Turns, then the turns between two rows, first turn first; the first pair answered
Y:
[-0.07  0.24 -0.46 -0.09 -0.96 -0.22  1.49  1.43  0.02 -0.87 -0.25 -1.00
  0.63  0.16 -1.23  0.58  2.25  0.93 -0.28  0.22 -0.32 -1.15] -> [-0.81 -1.83  0.41 -0.75  0.07 -1.47  0.71  0.21 -1.11 -1.03 -1.25  1.14
  0.78  0.26 -1.40  0.39  1.18  0.49  0.21  0.16 -0.81 -0.01]
[ 1.61  5.59 -0.20  0.66 -0.13 -1.66  2.13 -1.06  1.55 -0.99  0.38 -0.14
 -0.98 -1.46  0.39 -1.45  0.15 -0.11  0.27 -1.07 -1.73  2.03] -> [-0.75  3.29  1.10 -0.15 -1.49 -1.33  2.56 -0.45  2.48 -0.74  1.36 -0.74
  0.25 -0.04  0.05  1.03  0.98  2.90  1.87  1.92 -3.05 -0.84]
[-0.16 -1.82  0.06 -0.59  0.76 -0.29 -0.16 -0.50 -1.59  0.30 -0.83  1.74
  0.09  0.54 -0.23  0.05 -0.19 -0.60  0.84 -0.46  0.36  1.13] -> [ 1.39  1.08 -1.15  0.08 -0.01  0.89  0.60  0.74 -1.02  0.51 -0.02 -0.22
 -0.34  0.06 -0.04 -0.66  0.85 -1.15 -0.38 -1.35  1.31  0.91]
[ 1.65 -0.96 -1.55 -2.01  0.97  3.37 -0.71  1.95 -0.96  1.09  0.84 -1.03
  0.40  2.03  0.78 -0.02 -0.08 -1.43 -1.56  1.85  2.30 -1.91] -> [ 0.51 -3.00 -0.90 -2.56  1.23  2.61 -1.13  1.10 -1.43  1.02  0.50  0.32
  0.52  2.42  0.48  0.51 -0.53 -0.93 -0.63  2.47  1.67 -1.78]
N:
[-1.41  0.18 -0.26 -1.31  0.31  1.79  0.86  1.00 -0.16  1.02  1.23  0.42
  2.04  2.42  0.97  2.99  2.07  2.40  0.49  2.88 -0.42 -2.78] -> [-1.83 -0.07  1.15  0.12 -0.14  0.93 -0.63 -0.32  0.75  0.99  1.28  0.47
  0.72  1.58  1.98  3.42  0.33  3.14  1.63  3.37 -1.25 -1.89]
[-0.19  1.30  0.13  1.73 -2.46 -1.57  0.31 -0.51  0.93  1.15  0.36 -0.87
 -1.77  0.67  0.27  0.85  0.61  1.46  1.90  0.70 -0.79 -0.94] -> [ 0.38  2.62 -0.10  1.71 -2.25 -1.80  0.57 -0.83  1.00  1.13  0.30 -0.76
 -1.92  0.58  0.64  0.25  0.63  0.73  1.59 -0.02 -0.81 -0.30]
[ 0.24 -1.75 -0.58 -0.97  0.81  0.99 -0.73  0.52 -1.01  0.71 -0.56  0.67
  0.21  1.19 -0.24 -0.15 -0.15 -0.96 -0.58  0.22  1.71  0.37] -> [-0.02 -2.47 -0.14 -0.70  0.50  0.71 -1.17  0.15 -1.00  0.66 -0.34  0.63
  0.02  1.01 -0.04  0.15 -0.68 -0.57 -0.13  0.53  1.25  0.40]
[ 1.03 -0.44 -0.78  0.54 -0.09 -0.20 -0.29 -0.83 -1.03 -0.14 -0.42 -0.45
 -1.21 -0.91 -0.22 -0.72  0.12 -1.21 -0.02 -0.61  0.04  1.80] -> [ 0.90 -0.48 -1.21  0.05 -0.04  0.01  0.24 -0.34 -1.43 -0.18 -0.38 -0.46
 -0.57 -0.55 -0.48 -0.66  0.63 -1.40 -0.62 -0.71  0.37  1.45]
T:
[ 1.34 -1.89  0.11  0.73 -0.48 -0.65 -0.54 -0.65 -0.47 -0.89 -0.99 -0.82
 -1.63 -0.72 -0.64  0.38  0.84 -0.03 -0.21  0.66 -0.34  1.58] -> [ 0.46 -2.05  0.51  0.41 -0.80 -0.43  0.07 -0.72  0.38 -0.92 -0.52 -1.01
 -1.22 -0.24 -0.63  1.36  1.18  0.89  0.17  1.63 -1.09  0.39]
[ 0.41 -0.12 -0.79  1.54 -0.37  0.69 -1.67 -0.14 -1.28 -0.61 -1.20 -0.78
 -1.50 -1.37  0.36 -1.67 -1.22 -2.06 -1.21 -2.86  1.64  2.24] -> [-1.34  0.47  0.79  2.82 -2.37 -0.47 -1.54 -0.84  1.43 -1.04  0.03 -2.13
 -1.75 -2.16  0.76 -0.11 -0.92  1.03  0.96 -0.70 -1.19  0.63]
[-1.22 -3.39 -0.49 -0.57 -1.00  1.54 -1.82  0.58 -0.60  0.43  1.09 -0.85
  0.48  1.12 -0.26  0.92  0.31  0.99  0.01  1.38 -0.11 -0.42] -> [-0.44 -3.66 -1.13 -0.54 -0.41  1.69 -2.22  0.64 -1.59  0.54  0.53 -0.57
  0.28  1.15 -0.42  0.04  0.19 -0.36 -0.77  0.26  0.89  0.60]
[ 0.05 -0.68  0.66 -0.95  0.70  0.42 -1.28  0.99 -1.83 -0.42 -1.64 -0.83
  0.12  2.10 -0.15 -0.29  0.43 -1.64 -1.14 -0.01  0.72  1.64] -> [-0.26 -0.22  1.24  0.71 -0.06 -1.01 -2.18  0.08 -1.12 -0.78 -1.63 -1.64
 -1.12  0.40  0.17 -0.70 -0.24 -0.89 -0.27 -0.20 -0.33  2.52]
L:
[ 0.53 -0.18 -0.79  0.32  0.59  0.52  0.25 -0.05 -1.53 -0.57 -1.40 -1.57
 -0.62 -0.98 -0.48 -0.03 -0.17 -0.58 -0.70 -0.64  0.54  0.56] -> [ 0.14 -0.16 -0.75  0.05  0.76 -0.11  0.65 -0.43 -1.53 -0.88 -1.75 -0.92
 -0.46 -1.21 -0.83 -0.18 -0.07 -0.34 -0.32 -0.86 -0.16  0.76]
[ 0.08  2.33  1.10  0.99 -1.60  0.38 -1.47 -0.29  0.96 -0.71 -1.80  0.72
 -1.20 -1.39  1.29 -0.03 -0.29 -1.71  1.08 -0.47 -1.28  2.49] -> [-0.32  0.28  1.53 -0.93 -0.14  1.08 -1.52 -0.30 -0.37 -0.14 -2.59  2.79
  0.03  0.19  1.09  0.44 -0.53 -2.45  0.98  0.08 -0.47  2.29]
[ 0.78  1.87 -0.87  2.27 -2.14  1.38 -1.69  1.51  0.87  0.16  1.50 -2.66
 -0.75  0.11  1.73  1.40  0.02 -0.54 -1.42  0.46  2.42  1.08] -> [-1.57  1.80 -0.26 -0.04 -0.84 -3.76  0.94 -1.64  0.41 -1.73 -0.26  2.56
  1.00 -0.58 -0.72  0.81  1.49 -0.31  0.28  0.04 -2.15  2.01]
[ 0.57  0.35 -1.44 -0.66  1.13  0.02  0.04 -0.25 -1.42  0.27 -0.69  0.06
 -0.57  0.53 -0.06 -0.87  0.39 -1.23  0.13 -0.51 -0.98  1.28] -> [ 0.97  0.47 -1.52 -0.26  0.74  0.73 -0.29  0.27 -1.23  0.55 -0.39 -1.07
 -0.96  0.42  0.44 -0.88  0.26 -1.16 -0.09 -0.33 -0.42  1.09]

Each pair is two turns apart.
[-0.83 -3.83 -0.61 -0.12 -0.27 -0.53 -1.08  0.38 -0.54 -0.24 -0.55 -0.20
 -1.09  0.52  0.06 -0.73 -1.25  1.60  0.04 -0.01  1.13  0.30] -> [-1.12 -2.63 -0.51  0.78 -1.21 -1.30 -0.73  0.16  0.62 -0.64 -0.04 -1.28
 -1.69 -0.55  0.04 -0.97 -1.01  2.48  0.38  0.08  0.07  0.23] | T then L
[ 0.99  3.03 -2.18  1.33 -0.09 -0.29  0.10 -0.89  1.23  0.67 -0.35  0.76
 -1.29 -0.35  0.27 -1.96  0.91 -0.62 -0.77  0.78 -0.02  1.04] -> [ 0.64  2.59 -2.39 -0.14  0.12  0.90  1.01 -0.01  0.96  1.14 -0.17  1.17
  0.27  1.39  0.00 -0.99  1.88 -0.41 -0.94  1.78  0.54 -0.40] | L then Y
[-1.39  0.02  0.55 -0.38 -1.15 -2.93  0.90  0.18  0.66  0.23  0.18  3.67
 -0.04 -0.53 -3.70 -0.65  0.09 -0.99  2.77 -1.57 -2.95  0.69] -> [ 0.88 -0.59 -0.61 -1.89  0.63  1.51  0.14  2.46 -1.15  2.11  0.29  3.33
  0.67  2.22 -2.67 -0.73 -0.52 -3.67  0.34 -1.93  1.53  0.34] | Y then L
[-0.36 -0.69  0.05 -1.44  1.26 -0.09 -0.90  0.92  0.10  0.21  0.82  1.92
  1.02  1.27  1.26  1.51 -1.06 -0.32  1.09  0.87  0.00  0.20] -> [ 1.01  1.27 -0.62  1.01  0.13 -0.40 -1.62  1.10  0.75 -0.15  1.13 -0.54
 -0.92 -0.98  1.57  0.15 -1.42 -0.53  0.57 -0.50  0.34  1.23] | T then L
[-0.01 -0.05  0.04 -0.49 -0.39 -0.41  1.39 -0.64  0.41 -0.35  0.06  0.37
  0.99 -0.57 -0.26 -0.64 -0.29  0.02 -1.09 -0.53  0.89  0.57] -> [-0.23 -0.51  0.26 -0.56 -0.75  0.18  1.19 -0.03  0.47 -0.02  0.40 -0.16
  1.20  0.07 -0.13 -0.15 -0.28  0.45 -1.09  0.25  1.33 -0.12] | L then Y
[ 0.25 -0.86  0.19  0.10 -0.11 -0.89 -1.09  0.48 -0.56  0.23 -0.78  0.93
 -1.08 -0.94 -0.05 -2.84 -2.00 -1.50 -1.03 -0.86  0.44  0.07] -> [-0.31  0.52  0.54  1.23 -1.30 -1.65 -0.97  0.20  1.13 -0.13  0.03 -0.15
 -1.43 -1.68  0.32 -2.21 -1.96  0.10 -0.05 -0.15 -0.84 -0.40] | T then Y
[ 0.43  0.36 -0.32  0.02  1.29 -0.82  1.03 -0.76 -0.50  0.12 -0.60  1.50
  0.52 -0.05 -0.78 -1.01  0.13 -1.34  0.20 -1.17 -0.93  0.95] -> [ 0.67 -1.22  0.19  0.07  1.42  1.10 -0.40  0.30 -0.72  1.22 -0.20  0.83
  0.55  1.43  0.24  0.03 -1.02 -1.17 -0.04 -0.12  1.01  0.53] | T then L
[-0.19 -2.05  1.46  0.35  0.57  0.42 -1.56 -0.08 -0.08  0.52  0.22 -0.26
 -0.93  0.27  3.06  1.36 -1.95  1.55  1.02  2.56  0.04  0.78] -> [-0.76 -0.97  1.15 -1.45  0.73  0.69  0.60  0.61  0.38  0.29  0.64  0.53
  0.64  1.44  2.34  2.11 -0.17  1.91  1.06  3.33 -0.66 -0.77] | L then T
[ 0.11  0.37  0.20 -1.08  0.96  0.12  0.23 -0.71 -0.36 -0.36 -0.67  2.13
  0.40  0.16  0.23  0.14 -0.29 -0.61  0.08 -0.06 -0.10  0.40] -> [ 0.32  1.59  0.02  0.02  0.31 -0.58  0.50 -1.00  0.48 -0.86 -0.32  1.08
 -0.28 -0.98  0.20 -0.19 -0.02 -0.09  0.32 -0.29 -0.84  0.60] | L then L
[ 0.54 -1.37 -0.59  0.86 -0.27 -1.91 -0.23 -0.09 -1.36 -0.61  0.14  1.11
 -0.26 -1.29  1.59 -0.32  0.13  0.77  1.05  1.79  1.44  0.34] -> [ 1.43  0.15 -1.42  0.90 -0.27 -1.26  0.48  0.57 -1.43 -0.57  0.26  0.39
 -0.38 -1.40  1.61 -0.89  0.62 -0.05  0.24  0.83  1.96  0.48] | Y then N
[-0.78  0.73 -1.61  1.35  1.08 -2.08 -0.24 -1.17 -0.58 -0.64  0.04  0.37
 -1.64 -2.39  0.38 -1.53  0.86 -0.56  0.57 -0.42 -1.40  1.66] -> [-1.64 -2.08 -0.75 -1.07  1.84  1.31 -0.57  0.32 -1.05  1.05  0.75  1.20
  0.37  1.57  1.24  1.14  0.82  0.14  0.60  2.19  0.36 -0.81] | T then L
[ 2.66  2.17 -1.39 -0.65  0.83 -0.61  1.46  0.34 -0.21 -0.02 -0.52 -0.67
  0.03 -0.32 -0.68 -0.77  1.19 -1.83 -1.43 -1.59  0.88  0.11] -> [ 1.17 -0.98 -1.07 -1.74  0.72 -0.13  1.79  1.19 -1.22  0.22 -0.86 -0.30
  1.35  0.95 -1.63  0.41  2.22 -0.77 -1.13 -0.43  1.14 -1.48] | L then N
[-1.37 -2.16  1.85 -1.82  1.77  0.62 -1.52 -0.73  0.04  1.70 -0.38  3.04
  1.74  2.54  1.87  1.88 -2.27  0.08  1.78  2.27  0.50 -0.43] -> [ 0.19 -1.43  0.85 -1.38  2.92  0.40 -1.89 -0.99 -1.34  1.42 -1.40  3.34
  0.80  1.79  1.75  0.32 -2.90 -2.23  0.46  0.02  1.55  1.52] | T then N
[-2.33 -1.00  1.10  0.49  0.56  0.40 -0.02 -0.44 -0.63 -0.82  0.24  1.15
  0.85 -0.30  0.10  1.63  0.59  0.41  0.40 -0.63 -0.23 -0.29] -> [-1.61 -0.55  1.04  1.39  0.22  1.41 -1.05  0.00 -0.41 -0.16  0.59 -0.02
  0.06 -0.03  1.03  1.69 -0.41  0.13  0.13 -0.62  0.78 -0.19] | N then L
[ 0.00  1.69  1.56 -0.16  1.43  1.38 -0.73 -1.30  1.42  1.08  0.40  1.98
 -0.65  1.11  2.77  1.01 -1.80 -0.72  0.86  0.99  0.04  0.96] -> [-0.06  2.60  1.33 -0.46  0.93  1.60  0.06 -0.96  2.08  1.06  0.85  1.80
 -0.42  1.19  2.67  1.32 -0.98 -0.12  0.91  1.23 -0.33  0.15] | L then T
[-1.92 -1.57  0.43 -0.37  0.51 -2.09 -0.50 -1.20 -0.47 -0.80 -0.37  2.76
  0.24 -0.68 -2.20 -0.08  0.18  0.47  1.81  0.58 -1.84 -0.39] -> [ 0.08 -2.19 -0.28  1.37  0.05  1.81 -3.22  1.17 -0.95  1.00  0.70 -0.64
 -1.30  0.04 -0.35  0.23 -1.63 -0.22  0.30  0.57  2.31 -0.30] | L then T
[-1.30  0.72  2.19  2.08 -0.78 -3.71  0.17 -3.00  1.11  0.82 -0.15  2.44
 -2.04  0.48 -0.23  0.94 -0.85  0.92  1.11  1.52 -2.75  0.61] -> [-0.20 -0.30  0.61 -1.40  1.81 -0.68  1.72 -1.22 -1.64  1.94 -1.07  4.61
  0.41  3.73 -0.75  0.55  0.22 -1.87 -1.32  0.79  0.55 -0.04] | T then T
[-0.94 -4.98  0.50 -0.49  0.05 -1.92 -0.88 -0.63 -2.19 -0.47 -1.02  1.24
  0.65  0.19 -1.37  0.48  0.23  0.52  1.04  0.34 -0.38 -0.15] -> [ 1.99 -0.74 -1.40  0.49  0.67 -1.37 -0.16 -0.24 -2.47 -0.64 -1.16  0.00
 -0.76 -1.28 -1.14 -1.80  0.25 -2.26 -1.14 -2.83  1.21  1.99] | Y then L
[-0.01  0.35  0.22 -0.33  0.62 -1.80 -0.13 -1.48  0.61  0.00 -0.76  2.85
 -0.52 -0.19  0.01  0.13 -0.76 -0.52  0.63  0.26 -1.15  0.76] -> [-0.20  0.22  0.20 -1.30  0.72 -0.99  0.39 -0.86  0.57  0.13 -0.64  3.08
  0.36  0.63  0.02  0.48 -0.28 -0.41  0.55  0.66 -1.00  0.00] | T then T
[-0.71  2.12 -0.12  1.81 -0.61  0.03  0.22 -0.44 -0.04  1.72  0.02 -1.03
 -1.56  1.20 -1.17 -0.75  1.53  0.01  0.51 -0.66  0.04 -1.43] -> [-0.59  1.07 -0.01  1.20 -0.06  1.12 -0.31  0.16 -0.76  2.31 -0.24 -0.83
 -1.21  2.16 -0.89 -0.46  1.17 -0.60  0.03 -0.30  1.20 -1.73] | L then L
[ 1.19 -0.72 -0.28  0.41  0.12 -0.37  0.62  1.07 -0.07  0.19 -0.53 -0.96
 -0.27  1.17 -0.55 -0.96  1.27 -0.12 -1.22 -0.81  0.41 -0.85] -> [ 0.25 -2.25  0.82  0.73 -0.13 -0.99 -0.49  0.43  0.20  0.19 -0.40 -0.54
 -0.39  1.37 -0.38 -0.01  0.66  0.92  0.02  0.18 -0.33 -1.15] | Y then N
[ 4.00  1.37 -2.83 -0.84 -0.06  0.67  0.07  1.31 -0.76 -1.11  1.23 -1.69
 -0.22  0.28 -1.55 -0.29  1.44 -0.40  0.14  0.52 -0.19 -1.23] -> [ 3.61  0.25 -2.63 -0.30 -0.47  0.26 -0.53  1.45 -0.98 -1.38  1.23 -2.54
 -0.67 -0.04 -2.09 -0.31  1.44  0.24  0.31  0.71 -0.15 -1.25] | T then N
[ 0.40  0.70 -1.29  0.04 -0.58  0.21  1.23  0.62  0.68 -0.45 -0.30 -0.68
  0.19 -0.69  0.09 -0.93  1.47  0.61 -0.30 -1.16  0.49 -0.52] -> [-0.74 -1.62 -0.51 -0.97 -0.26  0.23  0.89  0.38  0.14 -0.23 -0.77  0.53
  0.88  0.36 -0.27  0.00  1.27  0.92  0.30 -0.21  0.33 -1.00] | L then N
[ 1.73  0.18 -1.21 -1.61 -0.27  0.48  0.58  0.35 -0.79  0.37 -0.49  1.11
  0.91  1.27  0.85  0.44 -0.18 -1.94 -1.67 -0.75  0.58 -1.54] -> [ 0.26 -1.44 -0.40 -1.16 -1.37  0.67 -0.01  0.58 -0.20  0.65 -0.02  0.32
  1.05  1.53  1.03  1.67 -0.14 -0.07 -0.55  0.94 -0.06 -2.78] | Y then N
[-0.67  1.65  0.09 -1.68  0.92  0.95  1.82 -0.42  0.90  0.60  0.08  1.87
  2.13  1.64  0.11  1.17  0.48 -0.10  0.37  0.85  0.15 -1.46] -> [ 0.02 -0.46 -0.86 -1.64  1.42  1.30  1.01  0.28 -1.12  0.69 -0.88  1.51
  2.02  1.61 -0.82  0.17  0.60 -1.42 -0.88 -0.54  1.96 -0.45] | T then N
[ 0.33  0.53 -1.03  2.42 -2.02 -0.28 -1.17  0.67  1.78  0.82  1.87 -2.81
 -1.95 -1.27 -0.26  0.75 -1.17  1.81  0.35  0.97 -0.41 -0.72] -> [ 1.15  1.81 -2.20  0.10  1.01 -2.35  0.66 -1.26 -0.49  0.06 -0.40  2.06
 -0.82 -1.03 -1.59 -1.32 -0.90 -1.81 -0.99 -1.84 -0.83  2.02] | L then Y
[ 1.31  1.18 -0.57  0.05  1.08  0.84  0.61  0.60 -0.38  0.47 -0.04  0.49
  0.08  0.58 -0.18 -1.28 -0.85 -0.86 -0.48 -1.33  0.66  1.35] -> [ 0.13 -0.06  0.41 -0.25  1.40 -0.20  0.40 -0.54 -0.47  0.25 -0.43  2.26
  0.25  0.71 -0.25 -0.73 -1.49 -0.41  0.49 -0.76 -0.24  1.57] | T then L
[-1.26 -1.18 -1.52  0.53 -0.37  1.17  0.13  3.26 -0.48 -1.10  0.72 -2.80
 -0.29  1.29 -2.79  0.06  1.49 -0.60 -0.76  0.61  1.20 -0.91] -> [-0.59 -1.90 -1.46  0.24  1.44 -0.14 -0.72  1.49 -1.84 -1.34 -0.77 -0.67
 -0.85  0.81 -2.86 -1.11  0.04 -2.72 -1.09 -1.00  1.40  1.57] | Y then Y
[-0.61 -2.74  1.21  1.28 -0.86 -3.45 -0.50 -2.68 -0.03  0.84 -0.98  2.22
  0.56 -1.12 -1.23  1.35 -2.64  2.61  2.00  0.11 -1.05  1.47] -> [ 1.89 -2.19  0.39  0.72  0.72  0.83 -2.00 -0.94 -1.23  2.83 -0.83  1.90
  0.42  1.03  0.71  1.35 -4.12 -0.07 -0.13 -0.64  3.28  1.86] | N then L
[ 0.20 -0.20  0.57  1.77 -0.62 -1.16 -0.19 -0.33 -0.38 -0.21 -0.32 -1.00
 -1.00 -1.44  0.55 -0.69 -1.17  0.39  0.65 -1.64 -0.63  1.08] -> [ 1.09  0.89 -0.70  0.32 -0.21 -0.26  1.48  0.72 -1.20 -0.22 -0.33 -0.74
  0.18 -0.78 -0.43 -1.28  0.27 -0.63 -0.56 -2.31  0.17  0.70] | N then N
[-2.54 -3.38  2.72  1.17  0.88 -1.77 -0.14 -3.40 -0.51 -1.09 -0.87  3.52
  0.68  0.87 -0.55  1.11 -0.82  1.60  2.91  0.05 -1.22  0.80] -> [ 0.79 -0.56  1.98  3.99  0.23  2.25 -2.86 -1.73  0.75  0.61  0.84 -0.78
 -1.96  0.68  2.60  0.59 -3.39  0.19  1.21 -0.74  2.66  1.64] | L then N
[-0.71 -0.41  0.06  0.19 -0.37  0.14 -1.35 -0.47  0.80  0.43  0.20 -0.50
  0.28  0.24  0.49  0.06  0.08  0.54 -0.09  0.52 -0.63 -1.89] -> [-0.35  0.11  0.32  0.53  0.20 -0.38 -1.73 -1.25  0.68  0.38 -0.11  0.05
 -0.22 -0.18  0.78 -0.57 -0.69 -0.10 -0.13 -0.18 -0.61 -0.83] | N then Y
[-1.16 -0.37  1.17  1.43  0.22 -2.37 -1.73 -1.71 -0.10 -0.65 -0.13  0.33
 -0.48 -2.25  0.65  0.42 -1.25  0.04  1.73  0.54 -2.51  0.99] -> [ 0.30 -0.91  0.36 -0.59  2.46  0.85 -1.76 -0.45 -1.90  0.67 -0.43  1.61
  0.65  0.50  1.35  0.44 -1.55 -2.79 -0.39  0.00  0.83  1.16] | N then L
[-1.09 -0.07  0.81 -0.45  0.49 -2.41  0.27  1.11  0.61  0.98 -1.17  0.16
  0.25 -0.70 -1.42 -1.52 -1.60  0.11  1.41 -1.10 -0.70  1.03] -> [-0.24 -0.70  0.43 -0.76  0.97 -0.16 -0.35  2.50  0.04  1.91 -0.88 -0.38
  0.52  0.55 -0.54 -1.38 -1.87 -0.81  0.42 -1.07  1.60  0.75] | N then L
[ 0.45 -0.16 -0.64 -0.56 -1.14 -0.51  0.90 -0.17 -1.82 -0.57 -2.02  0.24
 -0.23 -1.54 -0.24 -3.00  0.76 -1.91 -1.14 -2.50 -0.40  2.05] -> [ 0.03 -2.69 -0.52 -1.07 -1.28  1.30  0.17  1.35 -2.62  0.35 -1.73 -0.25
  0.40  0.01 -0.11 -2.05  0.92 -1.65 -1.43 -1.31  1.21  0.82] | L then N
[ 1.05  2.74 -2.05 -0.08  0.63  1.18  0.58 -0.21 -0.29  0.51  0.70  0.81
  0.96  0.22  0.30 -0.94  1.07 -0.53 -0.89 -1.21  0.65  0.65] -> [ 0.21  0.97 -1.32 -0.59  1.42  0.19  0.06 -1.36 -0.95  0.34 -0.24  2.62
  1.25  0.56 -0.07 -0.74  0.45 -0.92 -0.43 -1.09  0.05  1.28] | T then L
[-0.19 -0.48  1.89  1.43  1.49  1.29 -1.88 -1.07  1.85 -1.53  0.65 -0.66
 -1.84 -0.40  0.59 -0.84  1.05 -0.45  0.91  1.41 -1.15 -1.11] -> [-0.13 -1.09  1.72  1.02  1.85  2.10 -2.11 -0.72  1.36 -1.09  0.51 -0.37
 -1.75  0.33  0.59 -0.51  0.85 -0.66  0.76  1.63 -0.55 -1.20] | L then L
[ 0.72 -0.28 -0.26  0.91 -1.00  1.67 -0.72  0.85  0.31  0.68  0.26 -2.59
 -0.97 -0.25  0.39  0.38 -0.37  0.98 -0.57  0.48  1.19 -0.68] -> [-0.74 -1.26  0.74  0.99 -1.16 -0.78 -0.75 -0.69  0.59 -0.29 -0.28 -1.16
 -1.14 -1.10 -0.17  0.56 -0.48  1.87  0.83  0.69 -1.06 -0.21] | Y then L
[ 0.01  2.23 -0.10 -0.12 -0.55  0.09  1.77 -0.12  0.77 -0.08  0.51 -0.36
  0.89  0.47 -0.44  0.07  1.70  0.33 -0.20  0.14 -0.66 -0.79] -> [-1.19  0.05  0.96 -0.45  0.03 -1.05  0.88 -1.34  0.32 -0.04 -0.40  1.55
  0.94  0.57 -0.56  0.56  0.65  0.76  0.83  0.63 -1.50 -0.25] | Y then N
[-0.17 -0.86  0.43 -0.61 -0.59  0.02  0.34  2.01 -0.09  0.36 -0.19 -1.21
  0.72  0.92  0.49  0.11  0.84 -0.60 -0.14  0.87  1.06 -2.16] -> [-0.22 -0.68  1.57  0.89 -0.77 -1.02 -1.26  0.61  0.93  0.33 -0.25 -1.04
 -0.67 -0.11  1.58  0.37 -1.03 -0.21  0.91  1.03  0.25 -0.99] | N then N
